cols: R F D T B A
j_797: [ 2.05  1.61 -1.07  4.88 -2.04 -1.47]
j_325: [ 2.31  3.07  1.49  3.43  0.88 -3.71]
j_526: [ 0.86 -2.09 -2.32  3.23 -0.62  4.60]
j_155: [-1.54  2.25 -0.17 -1.90  0.42  3.81]
j_504: [ 4.76 -2.34 -0.93  1.11  1.49 -0.89]
j_495: [-2.92 -1.26 -1.14 -2.08 -3.91 -0.48]
j_497: [-0.07  6.59  0.28  2.70  1.41 -7.79]
j_642: [-0.62  2.13 -0.91 -0.61 -2.38  2.14]
j_768: [ 1.49  3.43  3.07  2.31  0.88 -2.80]
j_354: [-5.01  9.42 -2.60 -1.10  1.91  3.12]
j_398: [ 2.28 -0.02  0.56 -3.26  0.69 -4.46]
j_196: [-0.62  2.13 -3.50 -0.61 -2.38  2.14]
[1.49 3.43 3.07 2.31 0.88]	j_768
[-0.93  1.11]	j_504

cols: N E S V W K P M C Y
j_235: [ 1.10  1.93  1.19  2.23  0.64 -5.03 -0.37 -2.52  1.98 -1.17]
j_852: [-2.85 -2.36 -0.29 -7.81 -0.16  6.79 -0.67 -2.76  1.14 -1.15]
j_330: [ 1.57 -0.11  0.15 -1.52 -1.33 -1.73 -1.98  0.31 -1.71 -1.27]
j_881: [-3.37  1.93 -1.19  1.73 -0.02  2.46  0.74  1.20  2.30 -0.40]
j_868: [ 0.12  0.58  0.05  0.07  0.59 -0.16 -0.25 -0.53  0.84 -0.56]
j_397: [-2.94 -0.96  3.70  6.20  3.40  0.26  1.19  3.47 -2.11 -5.33]
j_952: [-1.04  2.26 -1.65 -2.62 -0.30  3.45  0.20 -2.48  0.37 -1.58]
j_883: [-1.30  3.00 -1.72  2.02 -1.52 -0.43 -1.26 -4.68  2.77 -2.07]
j_51: [ 1.17  0.08 -0.56  1.23  0.60  2.96  1.05  0.49  2.27  0.84]
j_902: [-1.98 -0.90 -1.41 -0.07  1.32  2.06  1.72 -2.86  2.57  5.15]
j_44: [-0.94  1.22  2.49  2.28  0.81 -1.14  3.16 -3.14  1.18 -1.50]
j_284: [-0.36  1.26 -1.08 -0.47 -0.11  0.12  1.24 -0.66  0.66 -3.07]
Table of tags by key:
[1.93] -> j_41
[0.58] -> j_142
[2.46] -> j_50
join j_881 1: 	j_41
col: [-4.68  0.49 -2.86 -3.14]	M

cols: J U H Q
j_17: [-0.30  5.69 -1.30 -7.31]
j_637: [ 3.78 -3.34 -7.31 -1.30]
j_754: [ 3.78 -3.34  0.28 -1.30]
j_296: [ 0.60 -0.19  8.89 -3.36]
col: [-1.30 -3.36]	Q
key -> tag
[0.60] -> j_295
[3.78] -> j_656
[-0.30] -> j_913
join j_296 0: 	j_295
[-0.30  5.69 -1.30 -7.31]	j_17
col: [-7.31  0.28  8.89]	H
[-7.31 -1.30]	j_637
[-3.34 -7.31]	j_637

cols: buve Tosu bunu zikag gop kul gozi Bal
j_150: [ 1.27  0.34  0.57 -0.48  0.42 -0.23  0.94  0.44]
j_307: [-1.73  0.98 -0.84 -2.81  2.48  1.82 -1.26  0.28]
j_931: [ 1.79 -1.88  0.12 -2.45 -0.46 -0.36  2.92  2.61]
j_904: [ 1.74 -1.31 -2.38  4.42 -2.31 -1.91  0.89 -0.56]
j_211: [ 0.67  3.42  1.05  2.50  1.81 -0.23 -1.58 -2.30]
j_36: [-2.19  3.40 -0.45  0.00  0.95 -3.28  2.20 -0.52]
j_577: [-0.28 -5.27  2.89  1.19 -3.14  7.01 -2.52  2.63]
j_263: [-0.22 -5.66  2.85  1.39 -3.25  7.25 -2.94  2.80]
j_772: [ 1.16  1.02  0.68  0.27  0.89 -0.31  0.45 -0.16]
Table of tags by key:
[-0.84] -> j_317
[-0.83] -> j_10
[0.28] -> j_114
[-0.85] -> j_441
[0.12] -> j_721
join j_307 2: 	j_317
[-0.84 -2.81  2.48]	j_307
[-2.19  3.40 -0.45  0.00  0.95 -3.28  2.20 -0.52]	j_36
col: [ 3.42  3.40 -5.27]	Tosu
col: [ 0.94 -1.26  2.92  0.89 -1.58  2.20 -2.52 -2.94]	gozi
col: [-0.56 -2.30 -0.52  2.63]	Bal

cols: kevad gamiv Pem Sapo vimoz
j_771: [ 4.53  2.31 -1.54  0.76  2.68]
j_892: [7.76 3.88 7.53 2.22 2.45]
j_573: [ 4.35  2.24 -0.22  1.41  1.39]
j_19: [-4.38 -3.14 -1.46  7.53 -3.32]
j_814: [-0.33 -1.52 -0.97  2.61  1.17]
col: [-1.46 -0.97]	Pem
tags:
[-1.46] -> j_514
[7.53] -> j_357
[7.52] -> j_967
[-0.98] -> j_979
[-1.47] -> j_339
[-0.22] -> j_152
[-0.97] -> j_870
join j_19 2: 	j_514

